Each row has a name. Each piece below is followed by the name of the row it came from, unless a question asks for something else. Each question is about the rows just above it. Some pieces are copies with a little noise. Places in a row count from 1.

q400: [59 25 29 -3]
q543: [  2 -74  60  80]
q941: [-45 -15  61  -4]
q107: [  8  23 -43 -74]
q629: [-75 -44 -28  41]
asked: [58 27 30 -3]
q400
Where in the named rows is [-75]?
q629, 1
[-45] is at row and place
q941, 1
Where in the named rows is [-28]?
q629, 3
Row and place of [60] in the named rows:
q543, 3
asked: [  8  22 -43 -73]
q107
asked: [-76 -43 -30  43]
q629

q347: [  0  46 -52  -8 -43  14 -21  16  39  17  30  31 -35]
q862: [-15 -16  35   2  37 -14 -95  63 -13 -18 -32 -24  40]
q5: [ 26 -20  64  37  67   1 -15  18 -11  13  -5 -18  65]
q202: [-21  -1 -26 -29 -28 -22  81 -28 -11 -13  -6  -2 -33]
Where in the named rows is [63]?
q862, 8
asked: [-15 -16  35   3  36 -14 -97  62 -12 -17 -32 -25  42]
q862
Row and place of [64] in the named rows:
q5, 3
Where in the named rows is [1]?
q5, 6
[0] is at row and place
q347, 1
Row and place of [18] in the named rows:
q5, 8

q840: [-17  -9 -27   5  12  14 -11  14 -13  14  18  23 -46  17   1  -1 -28 -11
  18  12   3  10 -46 -35 -15 -19 -25  -6  35  -3  10 -36  11  -7  27  18
   7  12   3  39  27 -23   0 -34  36  -1  14  -8 -46 -17]
q605: [-25  12 -12   4  -4   4 -32   2 -27  10  33  12 -31  10  -8 -13 -34  12
  36 -22  10 -14 -59 -35 -24 -23 -30  16  18  -7  29  -2  19   7  16   8
 -33  12  18  22  -8 -28 -36 -25   8  -4  15 -13  -3  20]
q140: [ -9 -16 -23  16   3  16  -6  20 -21  29   5   8 -21  27   1  13   2  -9
  27  -6  19 -12 -61 -29 -17 -12   0  30  17  15  16 -24  31   7   5  27
 -16 -16   9  31  15 -26 -11 -31  49   2  10 -13 -24   7]
q481: [  8  -1 -16  20   2   4 -26  14  -6  19   5  19 -60  44  -8 -27 -74   8
  17 -11  29  -5 -52 -26 -13 -40 -31  28  27   2  20 -45  56  -9  33  54
 -43  -5  21  16   0 -10   8 -82   9  11  -5  -3 -19  -5]
The row with [-25  12 -12   4  -4   4 -32   2 -27  10  33  12 -31  10  -8 -13 -34  12
  36 -22  10 -14 -59 -35 -24 -23 -30  16  18  -7  29  -2  19   7  16   8
 -33  12  18  22  -8 -28 -36 -25   8  -4  15 -13  -3  20] is
q605
Where do [ -9 -16 -23  16   3  16  -6  20 -21  29   5   8 -21  27   1  13   2  -9
  27  -6  19 -12 -61 -29 -17 -12   0  30  17  15  16 -24  31   7   5  27
 -16 -16   9  31  15 -26 -11 -31  49   2  10 -13 -24   7] appear?
q140
asked: [-18  -8 -28   5  12  14 -11  13 -13  14  18  23 -46  17   1   0 -28 -11
  18  11   2   9 -47 -34 -15 -18 -24  -6  34  -4  10 -36  10  -7  28  18
   8  12   3  40  27 -23   0 -34  36  -1  14  -8 -46 -18]
q840
asked: [-25  12 -12   4  -4   4 -32   2 -27  10  32  13 -31  10  -7 -12 -34  12
  36 -22  10 -15 -59 -35 -24 -23 -30  16  18  -7  29  -2  19   7  15   8
 -32  14  18  22  -8 -27 -36 -25   8  -4  15 -13  -3  20]
q605
asked: [  8  -1 -17  21   3   4 -26  15  -6  19   6  19 -60  44  -7 -27 -73   8
  17 -11  30  -4 -52 -26 -12 -40 -31  27  26   2  20 -44  57 -10  32  53
 -44  -5  21  17   1 -10   8 -82   9  12  -6  -4 -20  -5]
q481

q338: [  8 -10  18 -72  -6 -32  55   0 -44  50 -58  15  92  19 -13  18 -44  28
  10  20   7  -8  61   6  17   7  28 -19 -49  10  -7   5 -61 -71   0  15
  64]
q622: [  8 -10  68 -72  -6 -32  55   0 -44  50 -58  15  92  19 -13  18 -44  28
  10  20   7  -8  61  -1 -29  -9   0  10  69  37 -36   0 -10 -26  14   5
  11]
q880: [ 12   7   7  12  60  66 -36   4   2 -58  -5 -23 -96 -23  16  -1  27 -40
 -78  19   1  22   1   5  17  36 -17  43  67 -12  15  19  16   9  23   6
  -9]
q947: [-25 -10  19  28 -21 -28   7 -40  60   3  22  -7   0  11   0   3  -8 -12
 -20 -39  -5 -78 -12   8  15 -23  -4 -19  21  16 -25   1 -51 -49  25 -14
 -40]
asked: [  8  -9  18 -72  -5 -32  56   0 -43  51 -58  15  92  19 -14  18 -44  28
  11  20   7  -8  62   6  17   6  28 -19 -49  10  -7   5 -61 -71   0  15
  64]
q338
asked: [  7  -9  70 -69  -6 -32  55  -1 -43  49 -58  15  94  17 -11  16 -43  28
  11  20   7  -8  59  -2 -29  -9  -1  12  71  39 -38   2  -9 -27  14   5
  11]
q622
Where in the named rows is [67]?
q880, 29
[-61] is at row and place
q338, 33
asked: [  8 -10  18 -72  -6 -32  55   0 -44  50 -58  15  92  19 -13  18 -44  28
  10  20   7  -8  61   6  17   7  28 -19 -49  10  -7   5 -61 -71   0  15
  64]
q338
asked: [-24 -12  18  27 -17 -26   7 -41  63   2  23  -7  -1  12   1   4  -8 -12
 -19 -41  -6 -79 -12   7  14 -24  -4 -17  20  15 -24   3 -50 -50  27 -15
 -40]
q947

q864: [ -1   1 -12 -10 -47]
q66: [ -1   1 -12  16 -47]
q774: [ -1 -27  15   2  61]
q527: [ 97 -27   4 -22  14]
q267: [ 0  0 73  1 29]
q248: [  0  79 -34  29  40]
q46: [ 1  7 10 25 30]
q428: [ 0  0 73  1 40]
q240: [  0  -3   0 -50 -28]
asked: [ 2  7 10 25 30]
q46
Where in the named rows is [79]?
q248, 2
Where in the named rows is [15]?
q774, 3
asked: [ -1 -27  15   2  61]
q774
Where in the named rows is [30]?
q46, 5
asked: [ 97 -28   6 -23  13]
q527
Row and place of [14] in the named rows:
q527, 5

q542: [ 53   7  14 -15  -8 -41 -65  39  14 -27 -86  15  18 -66  -4  33 -76]
q762: [ 29  23  74 -42 -45  34  38 -61 -25  28  27 -53 -49  43 -30  88 -60]
q285: [ 97 -39  45 -41 -54   5   5 -63 -22  13  -4 -36 -54  16  55  94 -23]
q924: [ 29 -53  74 -42 -45  34  38 -61 -25  28  27 -53 -49  43 -30  88  45]
asked: [ 53   8  14 -14  -7 -42 -65  39  14 -27 -87  16  18 -66  -5  32 -75]
q542
Where in the named rows is [-15]?
q542, 4
asked: [ 29 -54  74 -42 -46  34  38 -61 -25  30  27 -54 -50  43 -30  88  44]
q924
asked: [ 97 -39  45 -42 -54   4   6 -62 -22  12  -3 -36 -53  17  54  94 -22]
q285

q750: [ 75  30  59 -46  14  44 -54 -25  15   3  28 -15 -30 -16   6  -1 -18   9
 -26 -40   1  -5 -19  33  20  -8  10]
q716: [ 82  40  68 -54 -11  41 -39 -11  -5  -2  37 -13  -7   4   2 -18 -13  25
  -4 -48  13   5   0  20  41 -34  26]
q938: [ 68  26  57 -47   7  52 -44 -15   7   2  28 -13 -23  -6   7  -7 -14  -2
 -24 -36   6  -7  -2  30  18  -8  16]
q899: [ 82  40  68 -54 -11  41 -39 -11  -5  -2  37 -13  -7   4   2 -18 -13  25
  -4 -48  13   5   0  20  41 -34  13]
q432: [ 68  52  60 -47  -6  32 -25 -10   5  -6  27 -13   8   1   5 -17  -3  37
  -9 -49   7  -1 -17  20  30 -32  21]
q479: [ 74  26  45 -50   7  49 -52 -14  11   2  18  -8 -23  -5   6   9  -8   2
 -21 -27  -2  -5 -11  38  20  -9   3]
q917: [ 57  54  47 -24 -15  32 -18  -5  -6  -2  29  -7  17  -1   1 -18  -3  41
   3 -39   7   1  -2  14  33 -20  25]
[-21] is at row and place
q479, 19
asked: [ 83  40  68 -53 -10  41 -39 -11  -4  -3  36 -12  -8   3   3 -17 -11  24
  -3 -49  11   4  -1  21  41 -33  13]
q899
asked: [ 57  54  47 -26 -14  32 -18  -5  -6  -2  29  -8  18   0   2 -18  -3  42
   4 -39   8   2  -2  14  33 -20  25]
q917

